Turns in one plane each, and the order they were made in; the first pair answered
q_319 (before -> after):
[  5 -12 -26  -8  -4  14 -14 -11   2] -> [  5 -14 -25 -11  -4   8 -15 -14   5]
[ 23   5  23   7 -22 -20 -10  18  -7] -> [ 19   2  22   9 -20 -24 -15  18  -8]
[ -8 -13  -1 -70  46   9   2  -2  31] -> [  4  -7  -1 -57  10  63  23  18   8]
[  1  -8 -27 -28 -39  32  10   5 -28] -> [  0  19 -36   7 -29  28 -19 -18 -31]
q_158 (before -> after):
[  8 -30   9   4 -33  -1  40  25  -2] -> [-30   7  -7 -43 -18 -35   4  11  -9]
[  7   9  -5 -11 -35   5   5   2 -12] -> [  7  10  -2 -16 -36  -2   3   3 -16]
[  2  33   7  41 -37 -11 -23  12 -27] -> [ -3  36   8  31 -37 -15 -29   8 -29]
q_414 (before -> after):
[ -9 -17  -9 -33   8   0   1 -23  -7] -> [ -6   0  -6 -33  15  15  -7 -22 -10]
[ 24 -22  -4  30  14  -4   8   1  24] -> [ 14 -39  -7   5  -1 -11  25   7  19]
[  4 -37   6  20 -10  24  17   1  12] -> [  5 -33   8  19 -10  29  18  -2  15]
[ -6 -23 -26 -11  31 -42  -8 -30  29] -> [-19 -24 -24 -51  11 -21  12  -7  15]
q_937 (before -> after):
[  0  46  35 -33   6 -23   3   2 -15] -> [-13  32 -27 -27  -6 -34  -9 -27 -12]
[ 22 -17   5 -22  31  -2 -19  13   1] -> [ 13 -17   4 -32  15 -19 -20  15  -9]
[  4  10  15  16 -26  18  11  32 -23] -> [ -9   0 -26  18 -41   5  -1  12 -29]
[ -2  -6  -5   9 -20   1   0   9 -11] -> [  2  -3 -10  14  -8  11  -3   0  -8]
q_491 (before -> after):
[ 21  -4  15  18 -13  11  14  12 -14] -> [ 18  -4  11  16 -19   8  15  15 -14]
[27  4  5 21 22  6 -8 -1 31] -> [ 27 -20 -18  23   3  10   1  -5  30]
[-31  39 -52  -2 -41  27 -20  -5 -35] -> [-29  53 -32  -8 -35  16 -28  -1 -38]
Now pairs of rows:
Between the rows of a pair lie 2 to 3 turns.
[ 17 -10   4  63 -39 -32  -6  -9  -7] -> [ 37 -19  35  47   3  30  25   7  15] | q_414, q_937, q_937
[ -7 -26  17 -18 -31 -31   3   6 -14] -> [ -7 -15 -23 -22  -8  38   5 -13 -11] | q_937, q_414, q_414
[ -2   1  31 -14 -12  10  14  16  -3] -> [-17  13 -10   7 -22 -23 -17  -9  -9] | q_319, q_937, q_319
[ -5  25  20 -29  70  33  -9   7  28] -> [-28   5  20 -67 -27 -23  12  49 -13] | q_319, q_158, q_937
[ 24 -19 -16  49  -3 -43 -11 -16   3] -> [ 40 -25  39   8  20  13  33  18  13] | q_414, q_937, q_937
[  3  23  59  19 -32 -13   3  42  10] -> [ -7  26 -25  46   3 -17 -45 -24  31] | q_937, q_491, q_937
[-19  -3 -17  -7   1 -37 -15 -12   7] -> [-24   5  -3 -26   6 -25 -11  -5   6] | q_491, q_414
[-11 -28  -6  32 -75  17   9  15  -9] -> [ -9 -13 -21  38 -53  48   4   7 -11] | q_414, q_937
[ 18 -34 -22  51 -49 -15  14   6  -6] -> [  6 -14 -35  15 -49  48  27  14 -20] | q_414, q_414, q_937
[  2 -22 -11  -1 -77 -48   9   5  -7] -> [ 23 -45 -43  22   1 -10   1 -40  46] | q_937, q_319
[  0  20 -34  16   9  54   0 -16 -10] -> [-21  24 -10 -18 -41   7   2  15 -43] | q_937, q_937
[ -6  18 -11   9 -15 -49 -33 -10 -11] -> [  5 -43 -18 -26 -11 -33  12   3  12] | q_937, q_414, q_319
[  7  16  41  -7 -26  -3  -8  18  -9] -> [-15   2 -10 -32 -33   2 -13  -4 -13] | q_937, q_319, q_414
[18 -3  7 24  1 48 19  6  0] -> [ 17 -31 -12  41 -20   3  18   0  -4] | q_414, q_491
[-14  35 -31  14  25  31 -16 -27  -4] -> [  4 -16  16 -14  57  -6  13 -11  31] | q_414, q_319, q_937
[  2   6 -22  15  11 -13   3 -17  -8] -> [  1   2 -15   7  27  -6   5 -17  -2] | q_414, q_491, q_937
[-12   0   0   3 -31 -54  -7  18 -12] -> [-11  16 -57  22 -10  12 -19 -14 -10] | q_414, q_319, q_937
[-25  14  17 -68   2 -13   5   9 -31] -> [-21  41  25 -34  14 -34 -24  -2 -29] | q_491, q_414, q_937
[ -7   9 -13 -20  10 -41 -10 -27  15] -> [  7  22  15 -11  33 -17  -8 -19  19] | q_491, q_937
